[[15 17 50 64 42 50 97]
 [73 43 91  4 59 98 52]
 [97 20 52 59 42 76 37]] ⇒ 97, 97

[[ 306 -224  -56 -299  514 -645]
 [-552  -75  474  255   31 -316]] ⇒ -645, -552

[[7 5 6 5 4]
 [5 7 5 2 0]] ⇒ 4, 5

[[ 24  13  39 -22  -5  49]
 [  0  45  14  28  23  42]
 [ 24  46  41 -31  41  13]] ⇒ 49, 24

[202  92  20 230] ⇒ 230, 202

[145 772 245 160] ⇒ 160, 145

[[161 242  83 253]
 [113  40 186 142]] ⇒ 253, 113

[1 8 1 2 8] ⇒ 8, 1

[[109  35  78   6  44]
 [113 151 118  38 238]
 [102 195 164 137   3]] ⇒ 44, 102

[41 76 35 69 23 62] ⇒ 62, 41
---
332,902,494,779,350
482,396,699,636,670
478,497,154,756,368
-> 902, 779

3228,3049,4008,9333,3486,5209,3933 -> 9333, 5209

3,5,8,5,1,6 -> 8, 6

349,889,775,842
181,538,467,578
-> 889, 842

201,141,148,132,104,52,191 -> 201, 191

8,5,4,0 -> 8, 5

314,281,291,278
148,390,368,946
314,281,291,112
-> 946, 390
---
array([[-228,  233, -353,  496],
       [ 415,  -33, -302, -628],
       [  83,  121,  -18,  101]]) | -353

array([[-265,  -84,  506,   50,  101, -124,  324],
       [-416,  162, -101,  158, -185,  480, -226]]) | 506

[ 532,  410, -421, -447, -375, -390] | -421

array([[-150,  247,  158,  114, -202,  200,   78],
       [ -62,  407, -319,  450,  170, -474, -402]]) | 158

array([[  26,   38, -130, -210,  211],
       [  41, -565, -429, -191, -432],
       [ -16, -561, -169,  116, -124]]) | -130

array([[-117,  186, -474, -226],
       [-159,  152,  409,   71],
       [ 555,   85,  227,  -44]]) | -474

[ -20,  122, -514, -165] | -514

[ 188,   51, -332, -470] | -332

array([[-154, -114, -270, -486,  421, -480,  173],
       [ 417,  471, -140, -148,  237,   19,  -16],
       [-317,    3,  -11,  -36,   53,  144,  -16]]) | -270
---
((1, -13, 547, -7, 3, -15, 132), (22, -1, 16, -3, 241, -7, -92)) Answer: 547, -92
((-539, 152, 223, 28, -296), (199, -498, -267, -433, 256)) Answer: 256, -539
((-630, -442, -225, -621), (145, 87, 122, 328), (-392, 14, 457, -195)) Answer: 457, -630
(-199, 110, -458, -224, -342, -296) Answer: 110, -458
(-259, -174, 476, -125, 327, -400) Answer: 476, -400
(612, 132, 432, -361) Answer: 612, -361
((-350, -617, 473, 291, 177, 544, 183), (-199, 5, 399, -366, 65, 611, -66), (570, 385, 50, 201, -47, 307, 216)) Answer: 611, -617
(271, -508, 465, -601) Answer: 465, -601
((20, -208, -264, -79), (-62, 215, 430, 93), (39, -276, -167, 552)) Answer: 552, -276
---
array([[  2.74, -17.45,  -4.09,  11.04, -12.66,  11.72, -13.50],
       [ -1.25,  16.35, -15.04, -22.71,  -1.19,  -3.70,  -9.66]]) Answer: -1.25

array([[-0.166,  0.068,  0.163,  0.051],
       [-0.114,  0.075,  0.156,  0.051],
       [-0.145,  0.071,  0.159,  0.051]]) Answer: -0.145

array([[ 0.073,  0.193,  0.101, -0.056],
       [-0.182, -0.085,  0.028, -0.009],
       [ 0.194,  0.157,  0.159,  0.123]]) Answer: 0.194

array([ 0.05, -0.15,  0.13, -0.07]) Answer: 0.05

array([ 1.061, -0.584, -1.686,  1.694,  1.646]) Answer: 1.061

array([[ 0.026, -0.131,  0.050, -0.065,  0.113,  0.036, -0.049],
       [-0.029, -0.108, -0.004,  0.103, -0.078, -0.140,  0.130]]) Answer: -0.029
---
554	522	840	488	195	675	477 | 522
46	62	37	64	80	24	58 | 62
35	-43	9	0	4	-2	25 | -43
6907	2442	5683	7929 | 2442
75	1	45	61	89 | 1
490	817	632	642	206	455	355 | 817
5	3	0	4	2	2	8 | 3
1	3	4	8	1 | 3
